In the data rows, 500 means zero.
Each row has a hidden score. How much does it go up from the first row of each pair to the second? 10 means little or no change, 20 a big rise and 0 a big fall. The score is a weighted sum of the row's numbers plus the product of two more (or one squared), each taken from its middle value.
461|466|607|404|444|410|503|513|481|530|460|365|464|547|386|439
497|586|499|502|605|326|586|349|560|403|593|354|368|560|439|573 >> 11
539|436|540|479|435|526|481|578|493|586|432|572|563|475|446|387
601|442|478|585|362|496|676|469|376|525|453|884|623|393|350|336 >> 13
523|577|316|619|634|505|521|367|589|431|602|588|439|358|634|529
488|490|480|519|530|426|517|552|556|511|569|309|500|503|552|508 >> 11
422|426|611|451|379|573|480|592|426|605|361|529|646|602|482|384
408|610|530|549|565|544|364|431|629|583|592|621|476|524|574|532 >> 11
492|500|387|585|574|576|513|518|531|432|487|601|605|413|567|461
444|493|481|386|408|451|543|462|493|515|483|619|450|492|385|403 >> 11
461|655|444|573|617|413|369|398|624|423|607|323|331|519|641|658
549|410|568|600|391|690|512|604|446|561|378|836|728|308|501|370 >> 10
548|526|465|495|525|553|511|528|525|448|490|499|585|464|532|474
387|390|774|205|302|411|524|473|353|673|353|355|396|612|293|415 >> 10
473|563|538|442|477|612|319|552|491|537|512|509|576|474|596|499
455|564|425|667|608|605|472|572|642|457|620|396|454|494|620|527 >> 13
499|419|661|370|417|453|538|417|389|597|438|606|446|500|329|408
448|859|143|875|818|650|258|396|840|240|872|716|474|341|915|740 >> 9
551|305|714|236|326|290|680|476|323|574|254|303|454|588|288|446
416|693|466|618|676|419|450|404|751|432|695|192|293|593|629|701 >> 10
452|476|706|252|403|330|486|375|461|530|443|297|372|696|304|498
534|426|521|391|424|451|586|520|420|460|401|549|516|607|339|487 >> 15
566|299|717|186|359|400|545|503|328|669|330|373|524|571|300|395
408|564|530|453|523|434|480|320|484|512|601|382|379|582|436|534 >> 11
436|476|690|232|358|318|458|434|485|527|460|351|333|587|309|447
504|429|490|560|447|634|502|675|415|520|319|636|637|447|563|359 >> 9
563|489|392|674|565|557|491|499|504|400|549|562|542|483|559|507
195|625|634|347|462|552|241|350|574|523|632|460|304|597|516|518 >> 13
730|293|477|416|388|514|778|589|306|478|293|486|632|519|311|419
419|495|644|446|390|684|323|558|392|619|537|692|586|368|506|371 >> 13
572|409|523|553|486|517|525|517|461|457|511|494|523|507|506|494
428|418|631|396|435|499|466|586|427|589|412|602|519|514|483|440 >> 6
602|620|232|771|672|523|623|432|687|334|622|548|526|423|628|625
599|356|545|523|413|484|751|588|326|469|290|572|618|469|359|384 >> 10
527|521|377|603|505|591|512|523|551|471|489|739|610|439|503|445
329|593|586|457|442|697|296|512|533|533|656|702|499|450|525|467 >> 11
449|447|612|455|391|473|439|618|404|699|370|531|568|532|456|384
394|372|579|443|358|544|507|546|369|560|462|741|607|407|377|324 >> 15
587|353|466|475|472|414|692|531|434|504|408|374|478|491|452|538
533|480|443|547|509|523|609|487|480|452|513|624|608|493|480|469 >> 10
413|342|679|332|335|402|492|627|337|647|358|404|563|505|389|339
487|316|637|366|286|531|568|605|350|592|304|580|664|503|327|250 >> 9
499|483|416|553|431|522|552|518|427|586|434|745|602|443|474|412
622|490|379|637|647|429|691|462|513|429|588|436|510|542|607|630 >> 8
363|484|635|367|419|462|393|439|533|613|490|372|422|540|446|509
403|805|410|637|709|526|209|322|780|319|746|228|280|564|748|769 >> 14
495|271|518|420|372|468|616|582|365|575|289|496|629|512|406|382
532|473|460|531|460|504|646|484|557|441|544|686|526|370|441|469 >> 11
492|388|543|330|348|394|674|515|375|510|442|528|480|518|278|390
477|447|605|468|363|505|472|528|428|618|467|744|559|417|436|440 >> 10
528|369|512|417|333|414|614|578|374|669|368|546|593|496|322|361
364|696|580|491|594|428|365|329|617|433|696|572|283|563|530|662 >> 10
539|428|693|136|397|248|610|406|301|583|355|201|375|711|288|531
586|621|286|753|667|610|508|531|688|478|595|485|530|469|657|536 >> 12
395|830|411|650|823|459|200|309|805|223|775|154|183|583|706|857
306|634|423|541|556|686|315|514|600|533|636|761|484|397|652|437 >> 7
459|438|540|455|354|525|483|528|403|563|446|820|705|407|449|327
497|823|284|724|790|551|348|292|808|294|815|561|296|507|765|820 >> 8
584|523|458|691|567|577|507|466|562|470|506|576|597|437|618|543
657|275|642|336|342|367|697|613|260|587|263|422|547|628|302|387 >> 12
444|486|580|361|508|512|351|593|464|660|494|294|435|568|580|546
541|406|598|471|484|552|429|573|465|546|396|322|568|597|497|515 >> 12
703|350|478|493|409|502|766|568|369|459|359|627|690|480|350|395
634|451|432|601|488|494|552|526|493|470|430|645|564|443|469|481 >> 8
481|386|562|495|368|554|564|597|369|534|355|722|703|448|378|358
447|559|435|563|493|562|472|510|566|494|595|525|464|470|540|506 >> 11
569|335|599|420|339|354|607|532|315|544|350|540|518|510|265|412
527|537|535|494|536|453|355|539|541|512|500|362|461|505|612|522 >> 7
562|475|428|573|479|529|637|443|567|436|546|750|594|461|531|471
425|572|521|500|506|608|455|586|560|573|562|388|508|463|536|533 >> 7
436|372|596|350|358|567|475|564|538|604|348|597|631|456|446|344
537|398|665|289|402|317|525|475|364|565|384|320|394|587|435|434 >> 8
528|428|402|545|474|558|658|607|386|530|409|537|591|536|472|426
512|322|475|551|403|621|621|612|331|645|330|611|719|425|469|384 >> 7
482|430|561|328|416|471|494|527|464|624|396|409|418|531|413|464
608|692|417|621|747|379|463|257|725|270|669|135|283|574|649|782 >> 10
452|417|629|235|355|370|636|518|296|680|359|330|397|660|295|402
673|771|160|909|818|580|500|383|774|233|787|494|416|399|765|779 >> 10
467|347|571|441|348|619|571|645|329|701|389|649|699|476|434|287
536|279|613|332|387|481|675|570|278|609|272|349|647|519|354|423 >> 10
545|596|348|596|625|355|538|359|536|406|575|362|389|623|597|672
459|661|397|698|632|606|321|453|689|440|681|563|480|448|670|555 >> 12
472|372|635|388|293|477|505|571|341|559|365|665|565|483|309|337
441|734|400|589|728|354|352|279|695|329|735|358|218|564|621|777 >> 9
554|525|449|393|553|482|482|469|523|544|468|304|399|635|482|520
523|348|519|502|371|545|648|580|320|548|296|859|661|414|412|351 >> 8
316|707|484|612|623|648|286|390|696|492|687|508|298|474|674|617
475|407|623|225|366|275|607|526|317|529|357|371|394|543|311|450 >> 9
491|404|622|280|438|326|582|608|391|584|357|283|542|650|436|546
529|410|510|527|428|559|487|587|397|678|431|640|674|518|461|377 >> 10
476|384|532|461|428|632|467|579|407|522|387|505|542|441|438|413
458|701|399|613|618|506|367|361|658|344|700|434|407|428|641|667 >> 17
533|583|302|767|702|604|454|585|571|441|553|309|505|466|719|676
423|494|662|290|371|499|500|551|494|616|412|571|517|468|371|401 >> 14
605|372|521|427|411|561|526|650|371|562|388|500|626|484|489|416
538|528|503|357|499|387|605|421|528|468|443|269|338|594|440|606 >> 14
556|428|457|557|388|472|600|472|459|406|437|796|652|444|412|385
436|581|584|561|547|485|412|546|584|577|575|333|442|486|565|553 >> 11
488|498|484|513|488|498|424|482|491|557|465|342|473|466|497|550
509|342|659|422|404|392|621|520|340|527|369|515|498|469|312|372 >> 13
455|809|351|667|672|472|467|182|667|340|714|439|164|503|623|744
481|520|522|541|484|463|465|449|504|493|441|452|499|467|512|487 >> 8
499|477|550|449|395|601|431|642|501|628|456|621|512|458|525|419
535|399|566|333|495|284|660|604|435|524|409|284|465|602|396|513 >> 14
567|375|670|316|278|457|614|531|316|664|368|715|603|521|266|246
410|473|579|402|436|533|343|588|472|671|493|280|525|524|479|418 >> 8
476|370|584|325|319|503|414|519|378|650|367|548|567|535|346|404
514|373|497|512|436|564|551|612|407|584|405|584|686|520|429|355 >> 11
411|547|692|407|441|450|414|404|547|549|553|571|462|581|442|424
476|453|477|648|516|569|441|705|462|511|434|653|712|482|547|331 >> 7
536|419|578|531|421|606|583|593|444|533|442|747|668|414|494|305
577|326|534|421|412|405|612|567|319|550|294|329|499|580|439|379 >> 9
472|842|326|570|847|379|351|217|815|275|831|169| 48|586|724|944
548|382|420|634|420|607|652|560|440|533|405|757|672|408|445|324 >> 14
460|332|600|355|325|660|621|578|388|603|392|743|635|446|362|274
483|522|427|577|425|596|575|484|450|471|502|936|662|425|470|391 >> 10
583|435|675|260|410|384|632|367|387|565|426|351|344|612|305|491
628|212|530|429|276|475|832|628|240|606|228|846|784|371|286|191 >> 17
587|508|397|630|589|631|523|551|552|527|522|495|581|488|589|488
468|416|616|283|358|426|486|545|381|641|412|494|562|518|380|406 >> 9
348|399|684|422|374|692|396|718|406|690|344|730|735|449|493|236
699|411|437|503|368|467|857|425|374|415|451|795|579|489|294|392 >> 18
264|548|602|464|461|776|231|638|560|699|548|552|594|488|609|375
645|458|272|675|701|437|727|529|458|339|498|294|505|602|563|639 >> 16
428|597|424|661|578|709|405|605|585|544|568|772|676|419|662|431
501|459|537|454|468|434|559|459|412|489|421|529|541|554|435|404 >> 12
563|345|522|531|525|559|597|729|392|562|375|267|638|593|576|443
489|962|191|928|950|600|251|219|933|109|934|501|158|465|925|959 >> 15
325|769|399|656|674|465|351|307|777|405|828|412|275|573|695|714
599|329|597|269|346|225|823|458|306|476|323|515|480|511|138|423 >> 11
355|478|687|307|393|465|412|488|399|619|449|570|451|514|361|380
576|460|334|556|574|559|641|616|509|479|521|396|627|435|526|483 >> 11
561|493|454|492|491|527|533|587|494|455|459|569|541|543|463|478
491|483|466|516|436|624|455|545|459|526|444|596|577|441|560|421 >> 6
629|500|361|694|518|599|424|521|612|568|529|712|689|373|561|479
416|511|506|498|452|598|476|585|578|603|451|653|521|507|537|439 >> 12
497|760|417|621|625|557|282|386|751|456|688|678|406|477|696|642
466|637|423|674|630|532|384|408|610|421|602|692|433|423|657|577 >> 11
333|697|445|536|664|492|337|303|709|379|746|315|304|537|698|704
333|494|699|275|396|547|316|508|443|609|476|591|466|431|406|368 >> 5
432|465|549|455|472|474|457|592|455|610|496|441|545|502|468|483
457|800|430|598|700|479|265|357|664|380|765|494|202|540|694|754 >> 12
349|536|550|425|443|562|384|522|470|626|519|544|588|558|494|386
519|637|451|631|541|678|386|479|552|499|598|737|511|417|638|414 >> 13
627|326|703|284|271|354|545|487|267|612|306|435|441|557|241|354
623|341|557|427|408|378|671|494|408|511|451|314|507|571|351|489 >> 11
450|568|483|586|476|649|335|568|565|595|607|721|541|445|567|447
479|347|641|306|423|370|594|573|289|525|308|367|505|626|368|423 >> 10
441|395|603|399|428|478|298|529|389|622|469|405|542|529|425|428
462|672|413|587|604|535|349|424|596|400|640|565|367|465|675|608 >> 9
576|598|332|690|651|444|520|415|575|398|581|516|504|415|636|614
537|410|474|511|403|600|578|636|340|509|388|642|692|438|495|401 >> 9
561|551|376|707|597|494|522|483|620|373|605|450|457|497|541|578
456|471|597|436|394|376|570|506|461|546|436|448|446|530|395|485 >> 9
461|362|599|402|344|524|498|568|356|611|369|689|677|457|360|308
502|744|302|752|687|554|413|274|773|315|848|714|356|438|652|733 >> 13
526|406|571|443|421|517|614|489|489|497|405|647|562|398|434|422
451|999|  0|999|999|727|155|280|999|148|999|406|304|389|999|971 >> 7
428|370|637|320|331|545|461|575|364|637|402|727|590|481|339|302
441|427|527|374|470|421|521|538|428|509|372|331|499|522|436|488 >> 9
512|437|450|607|462|700|556|650|446|542|438|661|590|463|524|405
491|397|609|394|424|520|590|535|425|625|374|536|538|462|406|443 >> 11
424|626|265|835|611|734|323|599|664|381|641|875|685|309|752|522
485|535|591|502|458|523|552|537|463|493|503|680|559|418|481|436 >> 12
417|574|574|413|588|377|388|450|518|442|500|202|382|586|524|677
460|869|288|704|822|488|287|328|804|281|830|358|166|592|825|897 >> 10
662|391|461|474|412|403|663|433|411|451|412|512|526|491|397|481
554|388|527|504|429|474|617|546|440|489|391|637|629|484|455|398 >> 10
340|545|616|172|481|363|368|373|564|522|558|205|292|552|486|548
440|600|541|455|500|518|429|452|576|500|596|652|428|423|462|466 >> 12
381|430|691|175|359|381|476|480|383|557|384|329|351|654|337|492
556|355|651|407|349|527|671|591|306|595|364|761|655|420|337|353 >> 13
466|558|453|603|515|599|461|475|537|487|619|680|480|447|497|434
478|397|453|467|410|565|575|609|421|522|478|758|622|354|419|354 >> 9
353|644|557|522|566|545|318|378|627|487|619|613|398|527|611|589
549|846|245|866|810|628|400|333|812|231|836|566|319|431|824|758 >> 13
326|512|748|230|440|528|258|516|509|656|510|307|413|625|536|460
491|598|397|595|542|640|437|462|550|473|578|627|568|379|602|479 >> 12
574|348|579|465|328|454|690|555|342|501|284|596|613|544|330|360
446|716|421|596|658|510|351|475|681|461|675|399|406|537|674|692 >> 5
583|668|300|650|684|503|459|414|676|338|636|520|437|541|597|640
645|515|389|551|558|460|546|456|423|430|482|445|527|557|489|553 >> 6
697|275|493|563|428|539|732|655|315|575|346|650|763|393|410|314
639|445|409|502|511|472|614|542|480|432|435|479|596|492|455|537 >> 11
584|555|551|513|442|497|583|464|479|462|524|764|553|434|372|455
638|462|287|684|624|583|655|587|543|351|510|523|615|530|639|541 >> 11
490|424|645|341|355|568|456|539|459|613|407|665|509|466|410|340
530|511|522|487|511|435|589|382|515|382|561|507|412|458|427|513 >> 13
480|434|591|484|449|533|547|620|436|575|413|420|460|590|497|480
544|368|577|488|365|491|584|647|413|541|354|461|648|540|429|418 >> 11
563|376|609|352|388|300|657|482|390|429|339|266|455|653|318|443
415|481|693|440|470|490|370|630|480|683|528|199|402|604|575|507 >> 16
493|649|316|548|648|438|460|382|774|396|680|346|399|552|551|662
554|569|382|606|611|537|489|545|551|477|562|366|495|435|601|588 >> 6
598|375|461|521|376|433|636|432|339|498|409|845|632|449|396|389
444|300|612|283|408|435|527|615|265|664|268|148|448|656|392|405 >> 5
597|395|391|507|417|541|675|661|454|576|359|629|692|365|494|404
464|262|649|370|294|552|626|665|247|639|276|576|687|485|384|258 >> 5
394|408|705|250|354|374|502|547|371|653|368|312|457|569|333|416
331|741|386|634|700|429|384|429|769|400|765|262|351|455|668|675 >> 16
565|480|434|522|558|453|616|614|574|463|505|367|459|453|504|550
322|854|391|666|700|511|271|332|866|419|903|512|218|511|613|708 >> 12
590|363|517|462|373|610|692|622|357|494|393|674|605|432|378|348
634|306|470|460|379|488|581|659|311|621|330|519|610|528|398|382 >> 10
550|472|424|581|501|384|596|440|424|406|479|453|489|494|515|557
473|470|623|287|379|396|512|364|421|550|487|562|410|568|360|475 >> 8
448|685|516|557|557|424|401|386|635|381|652|521|250|528|554|609
311|512|637|379|344|581|318|582|533|625|473|661|509|445|450|314 >> 6
538|292|530|459|364|549|572|692|380|576|363|572|756|442|400|325
459|401|626|323|418|376|582|610|361|491|376|290|498|598|402|454 >> 9
536|375|525|480|405|545|625|553|384|512|406|786|655|354|427|353
513|502|460|516|540|550|553|471|516|432|515|610|551|461|500|515 >> 9
612|298|617|375|372|432|739|660|332|552|367|554|618|486|323|340
398|669|449|534|648|465|348|387|654|439|638|249|270|557|606|702 >> 7
439|466|642|376|391|472|492|542|482|575|391|632|530|503|425|365
502|652|485|526|671|410|430|383|634|425|626|295|297|630|632|696 >> 7
412|394|601|312|386|513|466|643|395|702|310|339|538|575|443|400
432|552|570|310|491|234|579|289|503|483|516|341|266|612|372|539 >> 12
424|640|525|572|721|379|379|357|660|396|627| 44|313|567|656|748
460|493|528|540|397|709|368|606|447|645|482|791|664|371|506|376 >> 5
519|393|552|539|426|594|567|588|451|547|455|697|630|509|417|337
449|929|274|797|890|440|316|254|850|201|852|257|159|552|829|924 >> 10
622|298|511|497|317|682|496|699|311|644|293|739|834|478|505|246
530|340|634|222|275|299|674|429|265|571|336|470|339|598|183|389 >> 13
632|525|237|731|643|509|739|509|561|360|561|588|642|414|606|549
602|592|418|578|646|442|555|528|597|426|532|332|472|588|631|669 >> 7
553|440|510|464|472|383|679|525|371|483|390|421|524|486|407|437
393|393|675|309|354|516|494|571|435|620|439|655|526|549|408|356 >> 9
490|661|460|609|633|668|305|464|621|412|686|523|513|458|743|622
584|501|443|638|605|386|637|482|546|387|499|427|461|497|496|573 >> 9
511|692|268|807|727|541|495|391|881|397|776|481|471|403|694|653
459|541|495|502|501|527|436|458|553|488|490|516|514|523|495|492 >> 8
436|403|743|215|327|354|507|399|375|493|415|622|407|559|257|446
444|623|481|525|629|553|361|419|574|428|533|264|348|538|589|651 >> 6
425|447|592|405|352|656|377|650|464|730|470|628|637|427|526|295
496|478|555|447|463|538|484|524|492|605|443|501|475|527|518|457 >> 11
609|536|287|571|583|416|624|298|569|364|613|531|347|443|496|638
591|348|494|437|438|415|723|582|396|494|411|442|583|575|330|409 >> 10
494|444|559|439|411|622|498|619|374|599|415|576|594|410|431|371
476|453|505|541|397|514|543|516|403|480|447|809|713|436|470|381 >> 12
594|665|254|732|650|497|540|339|752|320|727|543|445|410|578|726
581|630|363|659|571|505|414|369|560|344|653|686|445|431|568|566 >> 12
524|415|665|404|400|406|566|608|324|544|375|595|558|460|407|378
482|552|474|620|487|672|445|665|609|510|567|724|624|413|579|438 >> 9
478|585|455|549|577|523|476|417|549|416|602|497|374|526|515|597
597|322|651|388|323|476|686|591|349|512|326|651|676|527|274|375 >> 12
405|362|697|262|310|456|437|593|365|645|374|552|562|518|357|288
341|545|596|462|524|640|288|593|535|613|548|439|519|477|619|541 >> 8
418|433|564|528|472|535|582|584|463|486|482|569|595|429|466|453
460|454|556|494|384|571|596|486|463|432|504|849|626|350|411|349 >> 13
590|516|385|628|498|550|509|610|501|513|488|827|777|378|552|421
441|412|524|540|445|376|564|537|489|451|419|436|542|532|437|488 >> 10
449|442|639|361|384|415|555|541|430|528|431|521|472|545|382|419
455|608|312|800|731|680|480|503|737|431|701|530|539|403|729|587 >> 9
458|437|501|458|372|498|496|554|429|460|409|650|567|472|387|398
451|536|562|454|482|411|465|357|570|431|615|395|414|640|469|560 >> 14
501|412|610|311|396|334|511|418|334|528|461|406|452|578|332|446
353|434|728|237|311|577|349|653|350|662|385|534|556|537|352|277 >> 6
